128 stands for zero in the data rows.
Here are some points, each followed by its number:
tensor([142, 165,  75, 114, 158, 172,  92, 112, 123, 167,  90, 140,  47, 108,  71, 140,  94, 121, 125, 168, 114, 154,
        136, 179, 191]) 0
tensor([149,  94, 140, 127, 119, 125, 145, 137, 151, 120, 158, 120, 177, 101, 146, 146, 130, 135, 113, 100, 129, 127,
        128, 119, 130]) 1
tensor([124, 126, 156, 135, 143, 129, 179, 158, 112,  99, 173, 132, 195, 100, 160, 122, 174, 105, 146,  77, 159,  69,
        123,  97,  90]) 2
tensor([142, 135, 111,  98, 113,  73, 163, 133, 131, 148,  84,  84, 158, 103, 142, 146, 123, 112, 170, 116, 186, 109,
         67, 110,  80]) 3
tensor([ 89, 141, 210, 162, 130, 141, 103, 135, 129, 115, 179, 192, 157, 150, 105,  80, 151, 138,  94, 113,  72,  88,
        204, 136, 143]) 4
tensor([137, 115, 139, 114, 133, 120, 185, 152, 126, 122, 167, 113, 194, 102, 157, 101, 176, 123, 141,  77, 190,  68,
         91, 107,  81]) 5
tensor([153,  92, 141, 177,  90,  97, 123, 154, 105,  74, 208, 120, 200, 133, 185,  72, 165, 125, 100, 103, 117, 137,
         77,  66,  74]) 6
tensor([144,  94, 145, 121, 135, 129, 191, 157, 125, 114, 175, 124, 192, 110, 158, 111, 181, 119, 136,  76, 178,  91,
        101, 103,  77]) 7
tensor([128, 119, 136, 153, 113, 149,  56, 101,  82,  95, 136, 106, 107, 126, 113, 118,  91, 162, 125, 196, 127, 191,
        118, 102, 154]) 8
tensor([156, 130,  78, 114, 126, 154,  92, 106, 114, 177,  45,  88,  84,  88,  40, 114,  66, 148, 140, 167, 118, 147,
        133, 106, 216]) 9
tensor([ 84, 165,  80, 104, 139, 111, 115, 110, 100, 187,   0,  88,  45, 133,  54, 121,  64,  63, 189, 193, 142, 138,
        130, 110, 176]) 10
tensor([103, 122, 137, 144, 144, 161, 123, 139, 114, 134, 122, 141, 118, 123,  98,  93, 123, 103, 116, 135,  98, 122,
        177, 131, 174]) 11
tensor([142, 174, 166, 101, 152, 141,  99, 119, 164, 164, 141, 168, 159, 109,  75, 158, 127, 150, 106, 104, 105, 109,
        187, 158, 151]) 12
tensor([113, 134, 102, 175, 127, 112, 133, 154, 102,  82, 172, 150, 144, 154, 174, 100, 163,  67, 116, 123, 109, 141,
         64, 109,  73]) 13
tensor([127, 222, 146, 127, 141,  85, 126, 104,  98, 126,  94, 117, 113, 151, 140, 160, 167, 107, 154, 116, 121,  72,
        107,  76,  74]) 14
tensor([ 75, 110, 237, 180,  80, 117, 141, 113, 122,  76, 184, 133,  97, 219, 181,  53, 146, 153, 109, 128,  77, 123,
        188, 131, 119]) 15
tensor([117, 167, 138, 119, 129,  83,  99, 103, 110, 128, 101,  89, 106, 157, 118, 141, 122, 148, 156, 157, 139, 120,
        109, 103, 105]) 16
tensor([ 69, 181, 121,  87, 146, 117, 135, 128, 121, 179,   0, 135,  82, 140,  65, 154,  61, 102, 182, 163, 145, 113,
        162, 127, 159]) 17
tensor([151, 103, 143, 165,  93,  95, 132, 145, 115,  86, 198, 107, 206, 122, 179,  82, 157, 136, 107,  99, 134, 132,
         69,  73,  75]) 18
tensor([167, 151, 126, 117, 149, 146, 110, 106, 112, 150, 133, 109, 131,  88,  97, 138, 128, 152, 125, 126, 142, 116,
        129, 117, 147]) 19
tensor([126, 183,  96, 129, 145, 127, 116, 123, 136, 139,  95, 169, 103, 141, 125, 134, 122,  84, 134, 160, 116, 142,
        112, 164, 121]) 20
tensor([100, 159, 123,  91, 179, 157, 159, 125, 123, 184,  75, 150,  92, 114,  78, 121, 107,  98, 167, 144, 159,  88,
        175, 152, 172]) 21
tensor([130, 142,  64,  70, 174, 145, 129, 104, 142, 187,  91, 113,  91,  91,  88, 164, 115, 107, 158, 157, 181, 135,
        125, 199, 152]) 22
tensor([123, 218, 170, 187, 131, 105, 109, 119,  93,  81, 138, 162, 124, 172, 166, 153, 185, 104, 111, 122,  52,  82,
        136,  59,  83]) 23
tensor([163, 110, 121,  99, 131, 104, 127, 135, 165, 145, 163,  96, 189,  99, 136, 159, 138, 136, 108,  78, 166, 147,
         88, 135, 100]) 24
tensor([ 70, 151,  72,  76, 146,  93, 137, 111, 125, 186,   0, 116,  55, 151,  87, 145,  71,  65, 198, 194, 171, 140,
        112, 161, 130]) 25
tensor([123, 192, 112, 119, 118,  75, 144, 126, 102, 119,  75, 123, 123, 133, 160, 165, 150,  97, 163, 120, 112,  80,
         82,  71,  79]) 26
tensor([136, 118, 140, 112, 147, 136, 183, 151, 113, 114, 158, 123, 189, 102, 149, 125, 170, 121, 148,  76, 175,  75,
        110,  92,  85]) 27
tensor([145, 188, 133, 104, 146, 101, 119, 121, 131, 148, 114, 120, 170, 114, 116, 159, 156, 136, 125,  92, 133,  90,
        106, 102,  98]) 28
tensor([188,  98, 108, 142, 124, 149,  82, 112,  98, 114, 150,  78, 141,  82, 110, 112, 102, 165, 120, 145, 137, 169,
         92, 101, 158]) 29
tensor([137, 117, 124, 167,  96, 124, 151, 148, 158,  76, 151, 134, 130, 150, 207, 216, 162, 118, 106, 119,  78, 133,
        123, 143, 115]) 30
tensor([164, 104, 142, 140, 112, 132, 138, 150, 141, 108, 170, 120, 170, 102, 146, 141, 133, 141, 102, 105, 121, 113,
        133, 127, 130]) 31
Which two points above are nearest to each new point? Their numbers follow each, smallest number first.
tensor([115, 170,  92, 130, 129, 118, 113, 139, 131, 122,  86, 166,  95, 132, 116, 139, 125,  69, 138, 154, 121, 130,
        103, 160, 131]) ~ 11 20
tensor([ 92, 110, 219, 144, 101, 126, 140, 113, 144,  92, 202, 127, 103, 201, 163,  83, 130, 180, 116, 123, 117, 119,
        196, 168, 144]) ~ 4 15
tensor([118, 176,  94, 114, 151, 127, 123, 127, 134, 139, 110, 162,  99, 140, 113, 139, 128,  85, 134, 150, 124, 136,
         97, 175, 126]) ~ 0 20
tensor([122, 132, 154, 116, 120, 118, 147, 138, 151, 124, 110, 129, 151, 128, 139, 171, 108, 142, 128, 106, 152, 152,
        137, 118, 126]) ~ 1 31
tensor([128, 129,  72, 109, 130, 151, 137, 129, 125, 177,  33,  96,  83, 103,  63, 120,  84, 114, 145, 147, 132, 141,
        134, 128, 190]) ~ 0 9
tensor([141, 151,  88, 116, 168, 160, 128, 121, 140, 129, 162, 163, 102, 122, 136, 149, 165, 101, 117, 129, 119, 136,
        107, 175, 119]) ~ 19 20
tensor([149, 117, 129, 182,  88, 129, 162, 152, 178,  77, 117, 116, 104, 170, 216, 255, 117, 126, 103, 111,  75, 201,
        143, 140, 163]) ~ 1 30
tensor([133, 169,  81, 124, 135, 119, 116, 128, 120, 133,  97, 164,  92, 136, 132, 125, 124,  78, 132, 158, 120, 137,
         95, 167, 116]) ~ 16 20
tensor([132, 111, 144, 153, 119, 145,  52, 100,  84, 100, 138, 117,  98, 132, 113, 105,  88, 161, 132, 194, 105, 187,
        139, 101, 141]) ~ 8 29
tensor([135, 125, 148, 125, 125, 109, 159, 147, 152, 127,  92, 104, 151, 141, 149, 175, 102, 125, 152, 116, 148, 150,
        134, 127, 128]) ~ 1 31
tensor([130, 164,  81, 124, 138, 131, 123, 127, 131, 132, 107, 161, 104, 135, 122, 127, 134,  85, 124, 149, 111, 137,
         92, 177, 127]) ~ 0 20
tensor([127, 113, 115,  96,  80,  43, 204, 118, 160, 141,  67,  59, 121, 147, 174, 132, 101, 119, 198, 132, 200, 101,
         87, 139,  90]) ~ 3 16
tensor([172, 112, 129, 101, 119,  94, 126, 135, 147, 143, 158,  93, 205,  91, 138, 154, 135, 150, 123,  81, 166, 143,
         82, 132, 106]) ~ 1 24
tensor([ 78, 112, 219, 177,  88, 135, 129, 120, 124,  74, 221, 137,  93, 218, 177,  65, 144, 176, 104, 132,  91, 114,
        186, 154, 139]) ~ 4 15
tensor([ 93, 129, 128, 131, 152, 144, 143, 136, 116, 140, 138, 149, 138, 126, 103, 110, 140,  95, 134, 138, 134, 111,
        154, 133, 137]) ~ 11 20
tensor([ 60, 157, 128, 125, 132, 120,  89, 123, 112, 140,  84, 190, 102, 169,  95, 106, 119,  93, 131, 162, 100, 154,
        147, 134, 108]) ~ 11 20
tensor([ 73, 121, 123, 167,  77,  78, 124, 120,  94, 105,  45, 101,  76, 198, 151,  77,  97, 106, 153, 171,  95, 151,
        112,  59, 111]) ~ 16 26
tensor([ 59, 196, 168, 115, 111,  87,  81, 113, 115, 169,  19, 158,  97, 158,  51, 102,  75, 107, 156, 170,  85,  94,
        199, 117, 159]) ~ 10 17
tensor([ 99, 143, 145,  94, 137, 121,  99, 104, 144, 144, 142, 174, 129, 142,  92, 133, 133, 153, 129, 135, 130, 119,
        162, 165, 115]) ~ 12 19
tensor([157,  98,  80, 122, 104,  76, 149, 141, 126, 135,  74,  49, 171,  95, 136, 108, 111, 101, 151, 122, 171, 146,
         56,  90, 126]) ~ 3 24
tensor([148, 118,  88, 154, 117, 118, 118, 122,  92, 102, 129,  85, 128, 121, 153, 105, 118, 116, 130, 152, 132, 166,
         62, 100, 114]) ~ 13 29
tensor([ 97, 175, 103, 149, 134, 125, 135, 129, 128, 132,  51, 134,  74, 177, 135, 148, 104,  65, 135, 160, 105, 168,
        122, 131, 141]) ~ 16 20
tensor([112, 201, 180,  85, 177, 147,  75, 104, 126, 161, 134, 181, 131, 119,  58, 138, 148, 145, 104, 121,  99,  76,
        193, 147, 142]) ~ 4 12
tensor([ 95, 125, 129, 137, 118,  93, 118, 145, 108,  97, 137, 123, 177, 138, 151,  96, 139,  84, 127, 131, 127, 123,
         89,  94,  93]) ~ 13 18
tensor([153, 103, 126, 166, 121, 170, 130, 145, 164,  84, 192, 157, 113, 139, 168, 225, 151, 148,  84, 116,  65, 171,
        165, 171, 165]) ~ 30 31
tensor([127, 137,  99, 170, 136, 121, 132, 163, 105,  79, 164, 144, 142, 154, 182, 107, 168,  72, 113, 128, 114, 149,
         67, 121,  72]) ~ 6 13
tensor([123, 118, 141, 169, 124, 134,  47,  87,  89,  99, 139, 126, 102, 129, 126,  93,  84, 157, 125, 192,  97, 178,
        146,  95, 142]) ~ 8 29
tensor([177, 120, 105,  94, 130, 101, 118, 129, 163, 148, 149, 100, 201,  89, 131, 165, 133, 133, 121,  91, 182, 135,
         66, 142,  90]) ~ 1 24
tensor([125, 154, 131, 170, 104,  78, 155, 128,  95,  92, 104, 129, 142, 153, 186, 121, 161,  91, 143, 114, 106,  96,
         81,  55,  61]) ~ 13 26
tensor([121, 198, 158, 130, 133,  80,  96, 103,  65, 106, 158,  84, 144, 157, 149, 130, 207, 151, 124,  94, 124,  95,
         72,  59,  52]) ~ 14 28
tensor([160,  98,  92, 161,  92, 121, 100, 130,  86, 103,  93,  71, 118,  93, 110,  84,  99, 122, 132, 148, 107, 150,
         86,  68, 149]) ~ 8 29
tensor([132, 181, 129, 169,  96,  96, 165, 148, 135, 109,  50, 150, 103, 145, 166, 179, 122,  85, 136, 119,  58, 113,
        147,  72, 126]) ~ 14 26
tensor([ 72, 143,  73,  83, 142,  92, 149, 121, 122, 168,   0, 113,  55, 147,  99, 153,  82,  74, 199, 192, 176, 146,
        105, 159, 125]) ~ 10 25
tensor([129, 189, 119, 127, 125,  82, 154, 136, 119, 121,  70, 119, 124, 148, 147, 175, 139,  97, 161, 114, 133,  94,
         85,  87,  90]) ~ 14 26
tensor([118, 180,  85, 121, 150, 138, 111, 131, 135, 152, 115, 167,  89, 155, 115, 129, 132,  89, 123, 155, 120, 144,
        105, 173, 123]) ~ 0 20
tensor([178, 102, 111, 138, 100, 169, 134, 150, 160, 148,  94,  73, 121, 125, 114, 146,  59, 162,  99, 112, 140, 217,
        114, 118, 197]) ~ 9 29
tensor([171, 138, 109, 104, 151, 154, 123, 114, 135, 150, 164, 112, 130,  93, 117, 160, 151, 166, 116, 104, 149, 136,
        108, 136, 132]) ~ 19 24
tensor([ 88, 137, 131, 143, 156, 182, 122, 122, 109, 142, 101, 148,  99, 116,  89,  92, 114, 116, 127, 150,  91, 115,
        193, 123, 174]) ~ 11 21
tensor([106, 142, 128,  83, 173, 156, 161, 130, 140, 185,  80, 143, 110, 103,  74, 128, 115, 109, 170, 136, 171,  93,
        179, 149, 160]) ~ 21 22
tensor([ 75, 148,  66,  84, 145, 104, 136, 104, 122, 177,   0, 109,  49, 160, 102, 144,  78,  75, 197, 195, 170, 144,
        110, 160, 129]) ~ 10 25
tensor([ 70, 104, 227, 164,  89, 116, 133, 123, 127,  77, 182, 119, 100, 210, 169,  64, 144, 171, 110, 127,  92, 119,
        187, 147, 130]) ~ 4 15
tensor([ 57, 160,  70,  83, 152,  87, 133, 106, 112, 187,   0, 108,  60, 160, 101, 141,  76,  60, 202, 191, 161, 147,
        109, 150, 130]) ~ 10 25
tensor([ 80, 114, 140, 166,  59,  79, 121, 121, 101,  94,  67, 107,  82, 194, 140,  52,  99, 108, 145, 166,  91, 147,
        119,  68, 116]) ~ 8 16
tensor([134, 224, 119,  85, 154,  90, 135, 111, 135, 196,   8, 123, 103, 116,  92, 196,  98, 108, 171, 133, 142,  84,
        124, 119, 138]) ~ 17 21
tensor([180, 167, 131, 120, 149, 170, 135, 131, 165, 148, 143, 189, 108, 106, 130, 200, 136, 135, 102, 103,  86, 109,
        174, 144, 162]) ~ 12 19
tensor([129, 122, 125, 155, 128, 145,  52,  91,  83, 100, 137, 124, 102, 118, 123, 109,  86, 153, 116, 202, 109, 179,
        130, 100, 140]) ~ 8 29
tensor([105, 123, 140, 164, 125, 178, 119, 145, 106, 120, 139, 164, 124, 136,  96,  54, 132, 124, 100, 126,  77,  99,
        176,  92, 154]) ~ 4 11
tensor([ 95, 101, 221, 160, 104, 131, 146, 113, 147,  90, 206, 139,  94, 210, 174,  61, 137, 167, 113, 130,  94, 119,
        189, 184, 127]) ~ 4 15
tensor([129, 100, 128, 102,  70,  27, 195, 128, 154, 126,  68,  63, 123, 142, 175, 121, 104, 113, 195, 127, 195,  97,
         76, 139,  83]) ~ 3 16
